In the rows, 128 means zero.
Each path below is one point turned by a fixed rotation once a step. After each direction that follows a path, write how fast that rotation turns it, in deg/step (0 if it stays still).
Each turn is a multiple of 5 degrees from 10 to 175, or 0.
Each row of a path follows its step; steps can be skipped.

step 0: [131 131 123 123 128 131 112 140 132 122 138 118 129 121 121 124 124 127
 136 140 119 135 133 134 131 122 130 121 124 136 131 118 123 126 129 134
 135 126 129 136 115 127 133 130 121 134 121 122 119 127 133 128 120 138
 129 122 132 128 130 126 129]
step 3: [132 137 128 127 123 128 123 121 133 125 122 122 134 115 126 137 137 126
 131 123 129 127 125 152 131 123 135 123 134 141 125 132 126 136 131 134
 122 130 133 135 115 123 122 126 120 126 122 123 130 127 130 136 134 121
 130 124 124 130 127 134 128]
step 7: [130 122 119 128 121 116 134 124 135 127 128 120 119 122 132 120 119 134
 128 128 128 138 127 132 130 119 140 121 134 133 117 133 124 128 126 128
 123 133 116 138 140 116 129 124 131 132 133 129 123 120 126 129 135 130
 122 122 133 131 134 122 132]
step 9: [141 137 126 131 134 126 123 128 126 132 130 132 121 126 116 146 123 131
 120 121 116 130 127 125 135 126 125 118 122 127 122 129 125 131 120 133
 138 122 124 135 124 129 122 129 134 126 126 124 119 123 135 130 138 122
 118 134 127 129 130 116 133]
step 13: [135 129 133 116 125 118 126 138 127 128 141 126 129 138 134 135 132 133
 129 127 127 122 141 127 122 122 135 125 123 134 120 143 120 126 131 127
 131 129 124 127 125 131 135 133 124 123 137 126 126 133 127 129 134 115
 131 117 130 117 131 116 123]
step 17: [127 129 120 123 117 131 124 125 126 114 133 131 133 132 124 133 114 133
 121 137 126 128 128 126 127 120 129 129 124 122 127 137 133 134 119 123
 141 132 139 129 128 118 124 120 131 136 133 119 123 136 134 133 127 122
 133 116 125 134 127 134 123]
step 18: [132 124 123 120 116 135 131 128 124 128 137 125 130 135 131 143 130 130
 125 130 127 131 137 122 139 129 132 122 131 137 142 141 120 121 125 139
 119 127 120 128 125 128 123 121 121 124 128 125 130 124 124 124 118 131
 126 138 122 132 135 121 130]
step 20: [129 126 115 119 128 116 115 131 124 107 129 125 133 119 123 126 128 119
 124 127 130 132 127 123 132 116 133 128 131 125 132 118 119 118 121 130
 132 135 130 125 123 125 131 134 117 130 123 117 127 126 127 125 126 123
 134 131 129 124 128 124 130]
step 22: [127 129 121 118 120 119 124 123 130 133 131 132 121 133 117 126 124 123
 126 134 128 124 130 145 124 131 123 122 123 137 134 133 134 127 125 127
 131 130 128 125 125 110 132 130 125 129 126 127 134 132 138 136 122 126
 119 132 120 124 128 115 117]
step 23: [136 118 126 125 118 133 115 127 125 129 116 116 132 120 123 129 127 118
 124 128 131 131 127 135 124 129 130 120 131 130 124 141 121 135 124 137
 118 129 131 137 122 131 122 122 122 131 120 122 116 139 123 122 126 127
 137 125 134 128 124 126 130]
step 24: [131 119 123 125 132 123 133 116 123 132 124 132 134 137 122 127 130 136
 127 121 125 124 125 128 130 128 136 129 132 123 130 132 131 123 117 122
 138 127 117 136 126 121 127 140 127 133 127 125 123 118 108 126 114 121
 126 125 128 125 133 130 120]
Directions:
[130 129 129 129 125 127 129 131 125 128 126 129 130 128 128 126 132 125
 130 126 129 130 129 129 128 129 127 127 125 126 126 127 128 128 128 128
 128 129 127 128 125 125 130 129 130 130 128 128 125 127 128 124 127 130
 129 129 129 129 127 128 130] -> 95
[129 128 131 128 132 129 128 129 128 127 125 131 128 130 128 129 130 128
 127 129 125 128 128 127 127 129 128 128 124 129 130 130 129 129 128 129
 127 129 129 126 131 124 124 127 127 126 126 130 130 125 128 128 125 130
 128 129 127 128 131 126 130] -> 110
[126 127 128 127 126 125 130 130 129 129 129 130 127 128 128 127 127 130
 128 129 128 125 129 129 126 129 126 127 126 128 127 128 131 127 133 124
 126 130 127 129 132 128 128 131 127 129 128 126 128 128 126 128 128 127
 129 130 129 130 128 125 129] -> 125
[129 130 126 131 127 129 130 126 129 129 125 127 125 126 129 128 129 129
 127 130 126 127 128 130 129 126 128 127 128 127 128 129 128 129 130 127
 127 129 131 128 127 129 126 127 129 128 129 130 130 131 125 128 127 129
 131 127 128 130 128 133 131] -> 160
[129 127 126 125 130 127 130 126 130 129 130 129 129 129 129 126 129 127
 125 131 126 130 129 127 128 124 128 128 128 128 125 125 127 129 130 132
 128 130 128 127 127 129 129 129 127 130 130 130 131 127 128 127 130 131
 129 128 129 126 127 125 129] -> 55
